Some points:
  3  17   0   2  -2  -3 -12  16   1 -36 -60 -20 -11 -37   5  -6 -83  27  23  11  28   1  -6 -39  43   8  42  -5 -11 -12 -16  42   7  52   8 -14  -3  43  33  50  47   7  -6  -9   2  -5  22  -6
 -6  -6  11   3 -42 -23  -2 -24 -18  43  22 -15  -2  11 -26 -18  14 -27 -34 -14  13 -25 -10   4  12   3 -23   7 -12   1  22  -4   6  22  -7  13  10 -23 -32   5  64 -13   6 -16 -17  -6  81  63
 -1  -2 -10  -9 -17 -10  -6  -3   6 -64 -77   2   2  -2  -7 -10  31  22 -71 -29  -7 -21 -16  25  -5 -28   3  20 -24 -11 -11   3  -7   7  65 -15 -32 -25 -10 -31  33  71  -7  -7  -7  -7   2  20
-18 -23 -33 -50 -32 -10  22 -28 -28 -12  14   0  49  16 -19  -9 -29  15  33  22   8   8  -6   3   4  53   7 -22  21  11  -7  51  46  18 -47 -28 -13 -24 -28 -63 -71 -48  -3  15 -20 -50 -49 -31
-39 -26 -13 -18   8  27  43 -20 -13 -13  22   8  -1   8   7   4  -1  -4  27  72 -25  12  13   6   7  51   8 -41   3  -5 -25 -19  68  71 -39  -1 -13   1  20 -53 -38 -15  -1  17  33 -66 -31  -6
 -5 -16 -34  -1   6   8   0 -16 -29  11  26  68 -11  11 -31 -34  19  41  56   0   4 -18 -17  -9  47  50   4  -5  -5   0   2   2 -24 -45 -26  10  10  -6 -14 -40 -60 -38  45  14 -78 -49 -41 -34
  6   4 -14  -9  -6  -3  -4  -1   3 -67 -50 -12 -19  -3  -3  14  55  -5 -46   0   4 -16  -6  17  -5 -52  15  19 -12  -2  10  37  -2  -1  64 -22 -19 -24 -20 -19  17  67  -4 -19 -21  -9  -4  68
  8  -5  -5 -10 -14 -10  -3   6  32   0 -14 -31 -17  -1 113  31  13 -11 -37 -32  -4  22  69 -58 -61 -43 -38  -5  30  90  29 -53 -30 -31 -12  47  65  91 -45 -22 -25 -17  16  24  -8 -22 -14 -24
  0  -8  22   5 -10 -15  -2  -4 -31  25  47 -12   7  -2 -22 -17  23 -13 -29 -23  -1 -12 -10 -10   1  -8  19  57   5   2  42   3  14  41  14   4   5 -22 -15   5  39   7  12  10  -9  -5  88   8
-19 -18 -21  28  30  26   3 -10 -11  27  37  65  40  -8   1  -6  20   9  55  23 -18  13  17 -35  -9  16  76 -32  -3 -17 -34 -18 -72 -75 -32   7 -28 -16 -37 -38 -24 -10 -42  11  58 -40 -24   0
-10 -15 -11   4   2   2   2  -2  14  20  10 -15 -17   0   5   7  16  12 -29  -5 -20   5  21 -91  28  24 -49 -20  -9 -10 -34  48  89 -69 -24 -13 -19   5 127  55 -22 -18 -24   3   7  57  16  22
-13 -22  47  35 -30  -7  11 -28 -31  43  18 -17   2  26 -17  -6 -17 -36 -10   0  29 -18  12   7   5  -8  48  31   6   9  55  17  17  38  36  26  -5 -33  -8  27  25  36   9 -13 -17   7   4 -48
 13  35   0 -10  14   0 -12  24  12  52  57 -26 -19 -30  10  -1  -9 -13 -70 -47 -18   3  -7  -6  -6 -23 -37 -11 -16 -26   4  21 -23  41  52 -17 -21 -39 -23 -19  44  44  -7 -12 -30 -16 -24  71
 -5   8  13   0  -1   2   9   1  -1  34   7 -13 -13  -1   5   2  45 -11  -2 -56 -14  -7 -16 -35  41   9 -91 -14  -3 -26 -37 104  16 -70  -7 -15  -7  67  61  65 -73   1 -14 -28  87  40   5 -23
-27 -37 -23  66  25  27  18 -32  -3  -5  59  64  -4  14 -15  13   4  60  51 -15  -2   1  14 -12  73  25 -12 -26  20  -5 -17 -28 -47 -53 -34 -31 -22 -14 -58 -33 -29 -27   6  16 -12 -51 -33 -24
 10   8   2  -7  -3  -6 -12  14  41 -39 -32 -24 -14  -8  12  17   2  -3 -40 -21   0 111  50   1  -8 -16 -46  -1 101  81  25 -49 -26 -34  -6 127  73  14 -25 -12 -34 -11  15  -3  28 -17 -11  -9
  1  -3 -10 -19  -4  -4   1  10  18 -48 -63 -34 -33 -10  15  -6 -51 -13  36 -28 -29  -6 -18  -5  16  18  -1  64 -18 -23   8  22 -36  28  28 -16 -15 -33  -4 -16  63  35 -13  -2   6  12  27   5
  3   7   3   2   5   0  -4  29  22  23 -12 -18 -21 -16 -24  39   3 -13 -19 -26 -16 -29 120  47 -75 -41 -43 -18 -55 127  54 -18 -32 -42 -18 -53  60  63 -22 -17 -33 -19  19  44  31  14 -10 -16
 -3  16  10  -2   1  -7   3  10  35  31   6 -18 -13  -4  17  -4  35  -7 -21 -11  -7   8 -35  78  71 -85 -45 -28  -4 -45  90  62 -51 -46 -37  -9 -42  99  57 -41 -49 -37 -22  19  49  47  -6 -32
 26  25 102  22  81  71  37  25  18  21 -27  20 110  50   7  -4 -39  11  15  85  62 -15 -30 -13 -22   0 -17  62 -25 -26 -56 -51 -33 -57 -13 -17 -15 -16 -20 -10 -24 -34  -4  -6 -18 -13  10  26
  8  10   4   0  -5  -9 -10  11 -32 -45 -59 -31 -29 -13   4  13 -15 -53 -52 -31 -12  81  45  25  -2 -61 -35 -19 127  43 -62 -30 -31 -47 -25 118  67 -44  -1 -13 -28 -37  72  61  -2  -2 -10 -20
  9 -16 -10 -10  -8 -11 -10   7  -7 -13  -4 -15 -20  -2  -9  -9   5  -2 -34 -13  -2 -11  -7   0 -21 -69 -21  -5 -15 -22  15  23 -18  29  37 -10  -3 -20 -20  -6   6  75 -10 -15 -27  -5 -17 100
-10 -10   1   4  19  27  15   5  -2   2 -10   9 -21  -6  18  -3  -4  51   0 -33 -31  21  -2  18 -64  36  14 -43  17 -33  36  18  90 -16 -50  -7 -32  36  53  67  67 -39 -14 -30   2  56   8  15
 11 -10 -19 -23 -25 -18 -13  -8 -24 -31  48  58  44   6  -9 -38  10  40  61  20   5 -25 -13  33  29  64  -5  -6 -14   5 -17  77  12 -16 -17  29  37  -8 -18 -47 -46 -44  44  27 -46 -30 -44 -32
  4  -8  18  31 -14 -10  -3 -16 -21  37  36  -2 -11  24 -23 -23 -13 -32 -24   4  20  -6 -10 -15 -18 -24  31  61   7   4  43  37  22  36  25   9  10 -22  -7 -10  55  35  19   4   4   5  29 -30
  0  45  25  18  57  50   2   8  38  18   5  69  87  -4  14  27  -8 -15  66  87  -4   7 -18 -19 -65 -31 -31  -6  -8 -28 -42 -35 -46 -43 -12 -17 -31 -50 -12  14 -37   2 -20 -33 -49   3  50 -31
-17  13  10  18  24  15   2  -4   9  25  21  89  72 -13   2  17  -3 -11  55  69 -25   8   3 -52 -58  16  28 -28  15 -15 -37 -36 -68 -40  10  -4 -32 -21   7 -55 -28 -20 -18 -62   8  70 -24  -4
 13   6 -28 -32 -21 -20 -10 -10 -24  67  37 -22  -3  16 -18 -14 -11  14 -18  -5  15 -20 -20   5 -11 -20 -38  -9   3   7  22  -5 -12  21  36  11 -12 -12  -9   1  65  37  21  13  -1  -3  26  92
  3  13   6   4  -3  -8  -2  -1  22  26   7 -12 -12  -7  -7  84  15  13 -26 -27 -10 -20   1  64 -18 -61 -29 -15 -38  21  79  -4 -58 -36 -22 -36 107  57  97 -40 -31 -23 -17  22  39  -2 -22 -21
 22  17  18  10 -17 -22 -18  35  16   5  13   5 -48 -10  36   3  10  17  40  10  13  10 -10  23  16  29  52   3 -19   3 -71 -75  47  58  -4 -28 -26 -32   6  13 -25   8 -19 -19   9  31 -12 -10
-18 -31  -7 -12   1   0  18 -29 -28  25  29 -43  15  27 -31 -11  45 -12  -2   1  46  -8  10  21  10   1  45  33  11  17 -17  -8  -5  58  14  16   0  -5   0  47  44  16   2 -24 -30  15  -9 -56
 33  24  10 -15 -34 -40 -35  13  18 -38  43 -17 -44 -23 -19 -21  -1   9  27  23  28 -30 -30   3  -4  12  40  19 -22 -18 -49 -64  42  26   9  -6 -22  -9  -7  55  -1  -9  11   0   7  18 -30 -39
  7   2 -22  -4   2  -5 -12   7  -3 -58 -40 -17 -21  -8   3  -5 -99  -6  -7  -6 -17  -4 -16   2  19  37  29  40 -11 -28  -7  19  -9  32  21 -13 -15  52   6  11  26  23  -9 -10   2   6  82   5
  4  -6 -47 -51  -3 -14  -2 -14 -23 -29  27  -8   3  19 -19 -21  11  -4 -21  12  41 -33 -18   7  14  11  29   7 -20  -4   6 -35  28  36 -13   9  12 -40 -30 113  19 -38   7  -5   9  29 -19 -43
 13  14  15  24   7  -4 -14  16  18 -29 -50 -10  -4 -17   7   5 -17   1   7 -18 -14   3 -23 -21  -9  51  40 -42  -4  -4  17  34  34  45 -30 -16 -27  34  36 105  40 -44  -9  -8 -10 -13  11  18
  5   1  -3  -5  -6  -4  -5   4 -15 -71 -70 -28  -4  -6   0 -33   7 -51   5 -40  -6 -12 -30   6  12  21 -15   6 -19 -30  34 -30 -23   9  58 -24 -10 -22  -2 -28  41  72  -6   0  -5  11  -8  35
-12  -2  -6   9  13   6   4  11  22  61 -23   3 -18   3  18  23  17   0  38  40 -33  18  -2  25  12  37  44 -28  -2 -34 -57 -56 116  48  -5 -15   9  -2 -43 -20 -19   2 -34  20  25 -12 -18  -7
There is one direction along which these points spread out most. Take the direction at right angles to it along which they spread out most. Go by this last direction. Where along it does each point below lie, from 0 to 99? 50 is the average, and the first point above lies past it. One standard deviation of the points above along it is 16.
 26  25 102  22  81  71  37  25  18  21 -27  20 110  50   7  -4 -39  11  15  85  62 -15 -30 -13 -22   0 -17  62 -25 -26 -56 -51 -33 -57 -13 -17 -15 -16 -20 -10 -24 -34  -4  -6 -18 -13  10  26 65
-27 -37 -23  66  25  27  18 -32  -3  -5  59  64  -4  14 -15  13   4  60  51 -15  -2   1  14 -12  73  25 -12 -26  20  -5 -17 -28 -47 -53 -34 -31 -22 -14 -58 -33 -29 -27   6  16 -12 -51 -33 -24 57
  4  -6 -47 -51  -3 -14  -2 -14 -23 -29  27  -8   3  19 -19 -21  11  -4 -21  12  41 -33 -18   7  14  11  29   7 -20  -4   6 -35  28  36 -13   9  12 -40 -30 113  19 -38   7  -5   9  29 -19 -43 62
  3  13   6   4  -3  -8  -2  -1  22  26   7 -12 -12  -7  -7  84  15  13 -26 -27 -10 -20   1  64 -18 -61 -29 -15 -38  21  79  -4 -58 -36 -22 -36 107  57  97 -40 -31 -23 -17  22  39  -2 -22 -21 19
-17  13  10  18  24  15   2  -4   9  25  21  89  72 -13   2  17  -3 -11  55  69 -25   8   3 -52 -58  16  28 -28  15 -15 -37 -36 -68 -40  10  -4 -32 -21   7 -55 -28 -20 -18 -62   8  70 -24  -4 62
-13 -22  47  35 -30  -7  11 -28 -31  43  18 -17   2  26 -17  -6 -17 -36 -10   0  29 -18  12   7   5  -8  48  31   6   9  55  17  17  38  36  26  -5 -33  -8  27  25  36   9 -13 -17   7   4 -48 56
  3  17   0   2  -2  -3 -12  16   1 -36 -60 -20 -11 -37   5  -6 -83  27  23  11  28   1  -6 -39  43   8  42  -5 -11 -12 -16  42   7  52   8 -14  -3  43  33  50  47   7  -6  -9   2  -5  22  -6 60
  4  -8  18  31 -14 -10  -3 -16 -21  37  36  -2 -11  24 -23 -23 -13 -32 -24   4  20  -6 -10 -15 -18 -24  31  61   7   4  43  37  22  36  25   9  10 -22  -7 -10  55  35  19   4   4   5  29 -30 54
 22  17  18  10 -17 -22 -18  35  16   5  13   5 -48 -10  36   3  10  17  40  10  13  10 -10  23  16  29  52   3 -19   3 -71 -75  47  58  -4 -28 -26 -32   6  13 -25   8 -19 -19   9  31 -12 -10 66
  1  -3 -10 -19  -4  -4   1  10  18 -48 -63 -34 -33 -10  15  -6 -51 -13  36 -28 -29  -6 -18  -5  16  18  -1  64 -18 -23   8  22 -36  28  28 -16 -15 -33  -4 -16  63  35 -13  -2   6  12  27   5 56
 13   6 -28 -32 -21 -20 -10 -10 -24  67  37 -22  -3  16 -18 -14 -11  14 -18  -5  15 -20 -20   5 -11 -20 -38  -9   3   7  22  -5 -12  21  36  11 -12 -12  -9   1  65  37  21  13  -1  -3  26  92 50
 13  35   0 -10  14   0 -12  24  12  52  57 -26 -19 -30  10  -1  -9 -13 -70 -47 -18   3  -7  -6  -6 -23 -37 -11 -16 -26   4  21 -23  41  52 -17 -21 -39 -23 -19  44  44  -7 -12 -30 -16 -24  71 49
